One vector is turned by the same rotation once a tick. Each row is the vector after some number of ticks, and that number follows the row.
The counts run from 0 to 902.
[ 1.10  2.63 -0.27 -1.61  1.19  0.27 -0.02  0.21  3.00 -2.13  2.45 -1.50
 -0.41  0.00  2.00 -0.13  0.24  0.14 -2.07 -1.14 -0.34  0.06  0.30  1.25
 -0.70  0.18  1.38  1.11 -1.54 -0.56 -0.93  0.27  0.13  0.61  0.71  1.26
  2.49 -0.86 -2.89 -1.99 -1.43  1.25 -1.35  0.89]
667
[-1.17 -0.01 -0.92  2.43 -3.02  0.29 -2.25 -0.64  0.66 -0.49 -0.34 -1.63
 -1.24  1.08 -1.89  1.18 -1.88 -0.48  1.79 -1.21 -0.51 -1.03  1.20  0.22
 -0.63  1.02  2.50 -0.23  0.80  0.16 -2.64 -0.80  0.87  0.08  0.29 -1.14
 -0.52  1.21 -1.94 -1.45 -1.05  1.61  0.79 -0.25]
168
[-0.16 -0.94  0.69  2.49  0.69 -0.86 -1.49  0.02  0.12 -0.56  1.54  2.11
 -1.92  0.11 -0.86  3.14  2.09 -0.21  2.00 -1.08 -1.68 -0.75  0.71 -0.76
 -2.48  0.47  0.67  1.85 -0.74 -1.00  0.55 -0.30  0.40  1.38  1.22 -2.22
  0.01  0.07  0.57 -0.75 -0.09  1.48  1.27 -0.18]
235
[-0.88  2.66 -1.21 -2.03  0.03  1.18  1.11  0.38  1.90 -0.59  1.26 -2.18
 -0.78  1.51  1.01  1.17  0.95  0.03 -2.50 -0.07 -0.79  1.26 -1.61  2.85
  0.69  0.97 -0.81  0.49  0.31  0.26 -2.42  0.62  1.30 -0.80 -0.19  0.73
  2.28 -0.93  0.84  0.50  1.11  0.37 -0.77 -1.37]
827
[ 0.35 -0.33 -0.95 -0.51  0.81  1.08 -0.01 -1.23  1.02 -1.05  0.03 -0.66
  1.87 -2.00 -0.83 -1.09  0.21 -3.13 -0.65  0.56 -1.21 -0.31  2.32  0.52
 -0.40  1.34 -2.06 -0.15  0.08 -2.34 -2.70  0.60  2.59  1.98 -2.04 -0.10
  1.35  1.70  0.25  0.00  0.87  0.16  0.70 -1.56]
371
[ 1.77  1.35 -0.09 -2.12  1.90  0.43  0.09  0.14  1.30 -0.86  1.45  0.09
  1.37 -0.46  2.38 -2.63  1.75  0.68 -2.21  0.20  0.25  0.79  0.01  1.28
 -0.57 -1.54 -1.38 -0.94 -1.51 -0.46  2.91  1.18  0.45 -0.63  0.63  2.67
  0.82 -2.01 -0.46 -0.08  0.43 -0.97 -1.50  0.69]
121
[-0.29  1.99 -1.47 -1.25 -0.29  0.01 -1.65 -0.38  1.19 -0.02 -0.78 -2.59
 -0.79  1.54  0.17 -0.35 -2.29 -1.64 -2.08 -0.44  0.08 -0.44 -1.04  1.03
  1.84  0.69  0.90 -0.69  0.25  0.90 -3.88  0.65  1.30 -1.99 -0.89  1.11
  2.70 -0.14  0.28 -1.83  0.00  0.13 -0.53 -0.85]
505
[ 0.08  0.82 -0.21 -1.47  0.27  0.38  1.14  0.72  2.18 -0.54  1.74 -2.74
  1.80 -1.00  1.71 -1.00 -0.45 -1.08 -1.97  1.58  0.44  1.30  2.06  2.14
  1.85 -0.07 -1.87 -0.97  0.19 -2.35 -1.18  0.70  1.27  1.91 -0.78  1.27
  1.61  0.91 -0.98 -0.31  0.59  0.10  0.56 -0.48]
681
[ 1.15 -0.76  1.11 -1.61  0.16  0.74  2.17  0.01  0.55 -0.68  0.45  0.55
  1.29 -0.09  2.29 -0.06  2.37 -2.71 -1.56 -0.36 -0.10  1.37  1.87 -0.71
 -1.60 -0.62 -2.46  1.71 -0.53 -1.23  1.70  0.53  1.44 -0.15 -0.93 -0.51
 -0.04  0.91  0.34  4.15 -0.34  0.83 -0.92  0.71]
764
[ 0.06  0.82  0.73 -1.28 -0.20  2.30  3.37 -0.05  1.24 -2.23  0.93 -0.51
  1.65 -1.77  1.49 -0.46  2.02 -1.04 -1.00 -1.42 -0.35  0.10  2.10  0.16
 -1.37  0.40 -1.59  0.77 -0.16 -1.19  1.06  1.60  1.07  0.82 -0.02 -0.35
  0.88  0.89 -0.83  2.92  0.86 -0.23  0.45 -0.29]
53
[ 0.26  0.01  2.26  0.87 -0.91 -1.36 -1.94  1.08 -0.37 -0.53  0.94 -1.71
 -2.58  2.47 -0.17  3.14  0.73  0.04  0.14 -1.83  0.06  0.12 -1.49  2.07
  0.32  0.39  0.70  2.44 -1.48  0.91 -0.19 -0.37  0.67 -0.10  1.27 -1.77
  1.23 -1.31  0.72 -2.28  0.56  0.79  1.20 -1.26]
639
[-2.65 -0.71 -1.06  2.81 -1.45 -0.30  0.14 -0.55  0.35  0.44 -0.33  1.25
 -1.47  1.67 -2.34  2.28  1.07  0.12  2.30  0.21 -2.09 -0.56 -0.01  1.69
 -0.48  0.91 -0.90 -1.01  1.49 -1.22 -1.02 -0.05  0.84 -0.03  0.39 -2.01
 -1.58  1.11  0.44  1.04  0.93  0.39  1.96 -1.68]
395
[ 0.42 -2.53  1.05  2.18 -0.27 -1.59 -1.71 -0.72 -0.47 -0.79 -0.24  2.73
 -0.20  0.77 -0.54 -1.77  1.72 -0.58  1.63 -0.15 -0.69 -0.33  1.51 -0.34
 -1.47 -1.52 -1.37 -0.92 -1.07 -1.52  3.57  0.15  0.74  0.27  0.63 -0.44
 -3.03 -0.12 -1.06  1.05 -0.28  0.15  0.57  0.60]
552
[ 0.63 -1.89 -0.16  1.14  2.66 -1.95 -2.15 -0.58 -0.01  1.72 -0.33  2.09
  0.06 -0.64 -0.31  1.77  0.24 -2.10  0.73  1.84 -0.99 -0.14  0.95 -1.98
 -0.89  0.90 -1.46 -0.45 -0.14 -1.38 -0.47  0.71  1.19  0.47 -0.54 -0.91
  1.16  0.50  3.84 -0.06  0.90  0.16  0.58 -0.43]
221
[-0.70  1.27 -0.70 -0.45 -2.31  0.91  0.83  0.18  1.33 -0.66  0.65 -2.05
  0.25  1.68  0.25 -2.39 -1.00  1.27 -0.17 -0.48  0.98 -0.58 -0.45  1.95
  2.01 -0.29  0.79 -2.97 -0.46  0.32  2.07  1.55 -0.60 -1.32  1.44  1.92
 -0.43 -0.92 -2.43 -0.74  0.61 -1.42  0.74 -0.40]
496
[-1.22  0.89 -0.62  2.08 -2.07  0.80 -1.35  1.96  0.29 -1.75 -0.08  1.65
  1.07 -0.45  0.99 -2.19 -0.51  0.39  1.52 -1.42  0.23 -0.04  2.17  0.46
 -2.09 -2.66 -0.44 -0.63  1.71 -1.27  0.89  0.56  0.96  1.19  0.94 -0.81
 -1.75  1.07 -0.58  2.60 -1.00  0.28  0.04  1.18]
699
[ 0.96 -1.71  1.66 -0.05 -1.39  1.14 -0.07 -0.97  0.23 -0.28  0.59 -1.13
  0.84  1.71 -1.75 -0.53  0.01 -2.80  0.24 -1.28  1.43 -1.96  1.21 -0.41
  1.65  2.04  0.91 -0.09 -2.52 -1.06  1.79  1.02  0.74  0.81  0.31 -0.55
 -0.60  1.08 -2.85 -1.14 -0.19  1.52  2.23 -0.47]
561
[ 0.52  1.03 -1.71  0.48  0.77  0.92  0.30 -1.90  0.41 -0.11 -0.16 -0.05
  0.02 -3.20  0.00  1.27 -1.20  0.03  1.12  0.67 -0.90 -1.12  2.23 -2.91
 -2.71  1.65  1.07 -1.38  0.56  1.13 -1.11  1.61  0.04 -1.73 -0.18  0.61
  1.42 -0.03  2.54 -0.72  0.96 -2.29 -0.56 -0.25]
595
[ 1.37  1.01 -0.66 -0.71 -0.93 -0.60  0.61 -0.66  2.50  0.07  1.69 -0.66
  0.04 -0.21  2.02 -1.90 -1.87  0.20 -0.82  0.68  1.39 -0.10  2.00 -1.35
 -0.35  0.81  0.87 -2.99 -1.22 -0.21  1.61  1.05 -1.38 -1.74  0.67  1.97
  0.18 -0.63 -2.61  0.98 -2.45 -0.04 -1.01  2.41]
350
[ 0.27  1.36  0.06 -1.39  1.15  1.74  3.69 -0.01  1.71 -2.91  1.44  0.44
  1.26 -2.12  1.30  0.19  1.61 -1.08 -1.30 -1.38 -0.90 -0.53  1.49  0.16
 -1.50 -0.01 -1.46  0.93 -0.24 -2.14  0.78  1.73  0.50  0.95 -0.02 -0.43
  1.90  0.69 -1.06  1.67  0.68 -0.01  0.34 -0.20]
52
[ 0.21  0.56  0.90 -0.14 -0.31 -0.21 -3.01  2.70  0.88  0.34  2.01 -1.53
 -0.83  0.10  1.29  1.15  0.49 -0.30  0.14 -0.28  0.56  1.83  0.89  2.01
 -0.42  0.38 -0.58  1.76 -0.40 -0.98 -2.53 -1.06  2.22  2.58  0.60 -2.09
  1.56 -0.06  1.57  0.33 -0.93  1.88  0.47 -0.13]
853
[-1.65  1.01 -1.12  1.22  0.78 -1.46  0.95  0.46  1.21  0.01  0.69  1.13
 -1.15 -1.25  0.79  2.84  0.75  1.44  1.25  0.44 -2.13  0.89  0.14  0.76
 -2.30 -0.09 -2.00 -0.50  1.94 -0.84 -0.89  0.34  0.32 -0.68  0.75 -1.40
  1.72 -0.06  3.69  1.67  1.41 -1.15  0.12 -0.80]
609
[ 1.06  1.01 -0.66 -1.47  4.29 -0.12  0.59 -0.52  1.64  0.02  1.47  0.89
  0.51  0.09  0.93  1.64  1.03 -1.62 -2.27  1.13 -0.98 -0.11 -0.58 -0.80
  0.56  0.88 -0.49 -0.13 -1.00 -1.01 -0.50  1.85  0.54  0.75 -0.12  1.43
  3.76 -0.56  1.47 -1.63  0.97  0.30 -0.50 -0.91]
438
[-1.84 -0.16 -0.88  1.88 -1.66  2.58 -1.86 -0.18 -0.64 -0.40 -0.52  0.75
 -0.46  2.24 -0.93  1.83  2.17  0.97  2.79 -0.96 -1.45  0.67 -0.63  0.71
 -1.73 -0.73  0.18  0.03  1.16  1.17  1.18  0.57  0.91  0.00  1.32 -0.11
 -2.98 -0.42  1.28  0.34  1.71 -0.18 -0.37 -1.22]
85
[ 1.24  2.29 -0.17 -1.70  1.05 -1.13 -0.34  0.98  1.54 -1.88  1.20  0.29
  0.25 -1.26  0.33 -3.62  1.02 -0.37 -2.12 -1.02 -0.53 -1.23 -0.31  3.19
 -0.79  0.18 -2.18  0.39 -1.68 -1.18 -1.12  0.17  1.54  0.03 -0.10 -0.03
  2.76 -1.14  0.57  0.57  0.11 -0.75 -0.11 -0.09]
520
[ 0.20  1.91 -0.30 -1.95  1.00 -0.43  1.41  1.05  1.33 -0.86  0.54 -0.21
  0.37  0.39  2.27 -1.77  1.13  1.00 -2.08  0.02  0.13  0.81 -1.39  2.14
  0.02 -1.93 -1.89 -0.97 -0.09  0.00  1.77  1.74  0.28 -1.64  0.56  1.63
  1.56 -1.98  1.08  1.58  1.38 -1.91 -1.06 -0.07]
831
[ 0.90 -0.34  1.00  1.26 -0.53 -1.08 -3.23 -0.61  0.17 -1.48 -0.08 -1.08
 -1.12  1.25 -0.85 -0.29 -1.50 -2.06 -0.01 -2.23 -0.29 -1.12  0.80  0.01
  0.27  0.10  2.37  1.22 -1.50  0.17 -1.68 -0.60  0.95  0.05 -0.03 -0.14
  0.55  0.22 -2.70 -3.86 -1.30  1.65  0.54 -0.18]
880
[ 0.18 -0.26 -1.96 -0.73  1.50  0.79  0.63 -2.38  1.86  2.06  0.90  0.38
 -0.46  0.86  0.95  1.72  1.83  1.09 -0.44  3.00 -1.29  1.49  0.03 -0.51
 -0.88  1.53 -1.24 -1.98 -0.10  0.44  1.73  0.99 -0.01 -1.69  0.30  2.69
 -0.47 -1.41  1.49  1.01  0.83 -0.42 -1.69  0.20]
433
[ 0.24 -1.48 -0.76  0.67  1.11  1.20 -0.91 -1.46  0.73  0.08  1.04  1.05
  0.09 -1.64 -0.30  1.94  2.88 -1.08  1.08  1.77 -2.12  1.24  2.88 -0.78
 -3.05  1.40 -1.60  0.67  0.16 -1.53 -0.20  0.09  1.86  2.18 -0.78 -0.74
 -1.09  0.88  1.38  0.64  0.84  0.58 -0.26 -0.45]
770
[-0.08  2.49 -2.80  0.17  0.47 -1.22 -1.95 -0.55  1.65 -0.83  0.07  1.90
 -1.04 -0.45  1.16 -1.96 -0.14  1.33 -0.23  0.58 -2.24  0.55 -0.21  1.00
 -2.69 -0.74 -0.41 -1.40  0.69  0.32 -1.50 -0.51  0.40 -2.53  0.21  1.21
  0.58 -1.35  1.05  1.21 -0.70 -0.97 -2.55  1.26]
514
[ 1.15 -1.50  1.25  1.57 -2.28 -0.36 -2.16 -1.98 -0.41  0.00 -0.85  0.34
 -1.90  1.38 -0.35 -0.25  0.78 -0.84  1.02 -1.16 -0.43 -0.52  0.73 -1.43
 -3.12  1.11  1.08  0.25 -1.44  1.79  1.53 -0.94  0.39 -2.99  0.48 -0.33
 -2.15 -0.87 -1.55  0.94 -1.47  0.31 -1.18  1.19]
17
[ 1.14  1.81 -0.79 -1.52  0.04 -0.35 -2.22 -0.33  1.11 -0.86  0.15 -1.29
 -0.70 -1.34  0.03 -2.36  0.55 -0.85 -1.55 -0.47 -1.45  0.23  0.29  2.72
 -1.55  0.90 -1.42  0.82 -0.84  0.11 -3.50 -0.88  2.72 -0.69 -1.38 -0.31
  2.47 -0.97  1.29 -0.05  0.46 -0.42 -0.82 -0.66]
518
[-0.93  0.04  0.93 -0.21  0.65  0.51  1.92  1.68 -0.08 -1.13  0.13  1.44
  1.82  0.77  1.06 -0.09  1.90 -0.23 -0.35 -0.62  0.10 -0.08 -0.55  1.44
  0.93 -1.83 -2.80 -0.27  0.39 -1.55  2.58  2.00  0.81  1.17  1.37 -0.65
  0.63 -0.04  2.29  2.30  2.37 -0.77  1.14 -1.59]
616
[-1.06 -0.54  0.60  1.83 -2.58 -0.89 -0.04  1.08  0.02 -0.48 -0.05  0.54
  0.77  0.86 -1.08 -2.88 -0.90  0.87  1.77 -0.70  1.48 -1.83  0.50  2.55
  1.06 -0.66 -1.02 -2.71 -0.07 -1.27  2.85  1.18 -0.20 -0.08  1.46 -0.62
 -1.67 -0.02 -0.91  0.79  0.47 -0.93  2.64 -0.68]
711
[-0.52 -0.58  1.60  0.00 -1.31  2.11  1.42 -0.90 -1.01 -2.13 -1.40 -2.46
  0.68  2.13 -0.56  0.06  1.06 -1.79 -0.57 -2.35  0.31 -0.73 -0.92  0.83
  1.06 -0.95  0.22  0.40 -0.72  1.13  2.39  1.71  1.15 -0.77  0.45  1.09
 -0.87 -0.14 -1.36 -1.57  2.68 -0.93  1.12 -2.15]
803
